In the data rows, 128 means zero.
Some points, each followed by its number:
[104,138,137,146,87,144,96,127,130,150,113,194,88,144,131,186,87,145,104,106,136,103,138,114,122,144,113,86] 0
[83,126,151,129,160,120,138,106,96,109,164,74,108,149,84,78,145,155,168,136,95,92,129,134,131,125,121,105] 1
[123,157,95,181,169,103,145,131,87,128,144,81,148,119,107,76,142,129,188,226,117,154,122,123,100,163,146,140] 2
[81,108,108,93,73,148,101,109,157,124,148,120,110,130,149,135,101,121,176,87,138,168,119,104,97,113,137,146] 3
[129,155,94,165,175,103,158,132,88,119,148,78,167,118,116,76,144,127,197,251,116,161,123,107,107,161,150,123] 4
[136,155,90,159,181,103,139,133,88,119,161,82,166,122,109,70,132,135,185,211,118,171,124,126,105,152,140,118] 5
[73,119,174,151,154,116,126,106,98,104,161,77,105,145,80,93,139,156,182,116,90,108,128,139,120,127,116,130] 6
[77,118,185,150,146,116,140,104,86,118,172,74,99,130,71,88,142,146,152,117,88,90,124,142,118,133,120,138] 7
[158,114,160,83,123,112,155,124,102,93,108,115,207,166,180,77,247,127,155,196,242,69,148,110,138,81,147,92] 8
[105,142,132,90,132,132,112,138,103,243,78,94,97,96,124,175,86,102,85,68,116,98,129,136,147,106,129,98] 9
[109,113,117,151,89,123,112,132,255,144,123,115,196,101,121,154,105,119,111,90,107,103,107,190,179,99,103,153] 10
[134,160,91,175,163,101,158,134,86,119,156,74,131,124,125,71,147,139,190,227,115,180,126,113,100,153,147,146] 11
[161,103,166,85,123,112,150,121,90,89,99,93,208,154,143,85,225,119,119,134,211,65,147,116,120,82,137,103] 12
[85,109,114,95,69,152,103,115,191,116,143,124,110,147,165,139,99,121,159,79,131,145,121,110,100,111,129,126] 13
[101,121,186,80,161,157,141,139,99,81,104,96,91,125,133,111,101,109,69,136,152,119,132,138,137,115,151,126] 14
[140,139,125,136,83,138,145,153,112,143,173,138,142,137,193,82,102,155,78,119,196,189,143,101,116,127,132,91] 15
[79,118,164,123,158,117,138,104,94,113,148,76,111,141,77,78,151,152,137,132,96,96,131,160,117,125,120,119] 16
[124,109,108,163,93,137,133,132,190,80,128,122,138,112,113,166,132,118,102,165,113,151,105,156,153,126,112,255] 17
[117,106,85,115,75,143,127,125,123,116,119,150,175,135,175,111,107,115,149,73,130,255,125,78,91,134,139,128] 18
[109,157,93,187,171,105,138,130,84,119,149,75,149,121,121,85,143,134,172,225,113,180,121,111,99,151,144,120] 19
[76,117,188,129,157,117,122,105,91,107,175,73,111,134,78,82,144,150,159,107,90,104,123,147,121,127,113,125] 20
New points follow, each followed by the numbers of its three nearest points above, nearest first.
[134,113,84,100,76,136,137,127,123,121,142,138,163,146,190,105,107,127,156,86,140,255,125,82,96,126,130,107] 18 3 15
[137,140,140,146,85,135,140,154,106,124,160,149,152,131,173,86,100,150,84,104,202,164,146,114,114,143,130,102] 15 18 0
[114,142,143,134,88,148,100,127,130,154,110,157,88,150,130,187,85,145,122,124,154,125,142,119,119,143,111,86] 0 13 3
[110,143,152,147,86,148,101,119,140,142,110,194,87,148,116,226,88,143,126,106,137,108,139,116,124,139,114,95] 0 13 3
[114,153,126,84,150,136,109,144,122,214,81,88,107,100,173,153,86,104,90,73,115,97,130,128,164,104,129,82] 9 0 14
[106,114,117,149,89,126,120,128,216,138,124,103,173,102,125,151,113,124,119,88,108,114,109,205,183,101,102,139] 10 17 13
[106,108,123,151,86,126,122,127,255,146,126,107,201,98,113,131,110,122,122,84,103,99,105,224,178,102,109,152] 10 17 13
[109,144,123,86,151,134,126,149,113,213,79,109,99,101,162,137,88,105,90,72,121,108,134,126,164,102,131,80] 9 0 14
[255,128,95,128,194,115,127,130,80,94,80,255,120,134,127,184,191,109,102,133,116,75,143,75,104,161,133,134] 0 12 14
[255,133,91,118,236,115,125,131,83,91,87,255,112,140,152,204,219,110,109,153,124,80,145,75,114,164,142,126] 0 12 14
[90,122,200,81,127,156,133,131,87,82,90,108,95,109,114,166,100,102,70,109,132,124,128,149,136,110,142,150] 14 16 0
[121,117,111,157,94,130,122,131,249,135,132,115,213,105,115,142,105,124,110,87,115,101,109,201,220,103,106,127] 10 17 13
[106,142,143,138,87,145,101,125,168,164,117,166,96,155,124,222,88,157,108,123,141,122,143,122,118,158,113,83] 0 13 3
[109,110,116,149,90,124,121,124,247,163,129,103,192,104,113,135,113,122,117,83,108,117,107,201,171,104,100,157] 10 17 13
[255,133,89,121,193,116,129,129,79,87,86,255,109,139,153,172,205,111,102,143,124,77,143,76,113,165,143,125] 0 12 14
[116,137,148,135,82,143,101,122,144,164,114,171,88,137,117,208,82,141,117,101,133,110,139,103,120,146,113,90] 0 13 9
[130,111,101,154,101,135,133,129,178,76,145,133,156,122,99,186,128,116,99,197,120,167,106,165,162,139,116,218] 17 10 3
[93,120,183,79,150,157,136,135,87,84,103,95,90,113,116,152,96,102,68,98,143,112,129,136,128,117,144,155] 14 16 20
[108,111,114,155,86,126,119,121,255,149,133,122,172,102,114,161,109,117,103,82,100,100,106,189,204,99,106,141] 10 17 13
[255,128,92,127,201,113,128,129,80,90,84,255,116,129,117,215,197,106,103,172,118,77,138,78,103,163,140,134] 0 12 14
[105,136,146,135,86,146,100,124,134,146,105,173,89,150,118,181,85,145,129,111,143,107,141,108,112,141,112,89] 0 13 3
[87,126,170,82,144,159,139,136,96,83,106,108,94,118,127,152,104,106,73,117,141,123,130,130,136,108,147,120] 14 16 0
[255,130,90,121,216,117,126,131,83,91,87,255,118,140,136,206,202,108,113,136,120,74,138,72,114,157,140,121] 0 12 14
[165,141,129,154,85,140,142,152,109,130,153,118,135,131,199,85,101,150,79,99,188,172,143,108,107,133,136,104] 15 18 13
[108,103,101,150,101,135,137,125,168,78,135,117,131,108,100,192,123,115,98,161,111,161,106,169,152,134,118,255] 17 10 3
[111,156,124,86,151,132,118,143,115,240,84,97,96,100,167,131,91,107,90,81,120,90,132,142,153,112,131,84] 9 0 14
[100,134,144,122,84,145,103,129,145,146,111,155,91,149,127,162,88,148,114,115,140,115,140,109,119,152,112,85] 0 13 3
[90,124,198,83,153,159,136,139,89,80,95,114,86,117,133,178,105,104,72,92,140,129,130,135,129,112,140,131] 14 0 9
[122,149,125,82,157,137,118,143,125,238,89,111,103,100,151,138,91,104,100,79,130,99,130,126,162,111,137,85] 9 0 14
[106,138,136,135,85,144,100,129,141,154,110,185,90,151,117,252,85,143,114,108,138,112,143,117,122,139,113,91] 0 13 9
[101,111,120,173,97,126,120,126,241,136,118,113,189,99,123,144,108,117,109,83,103,107,108,208,181,99,104,165] 10 17 13
[109,108,86,100,78,140,130,130,127,123,125,165,162,136,158,94,109,119,140,81,131,255,123,82,96,142,132,129] 18 3 13
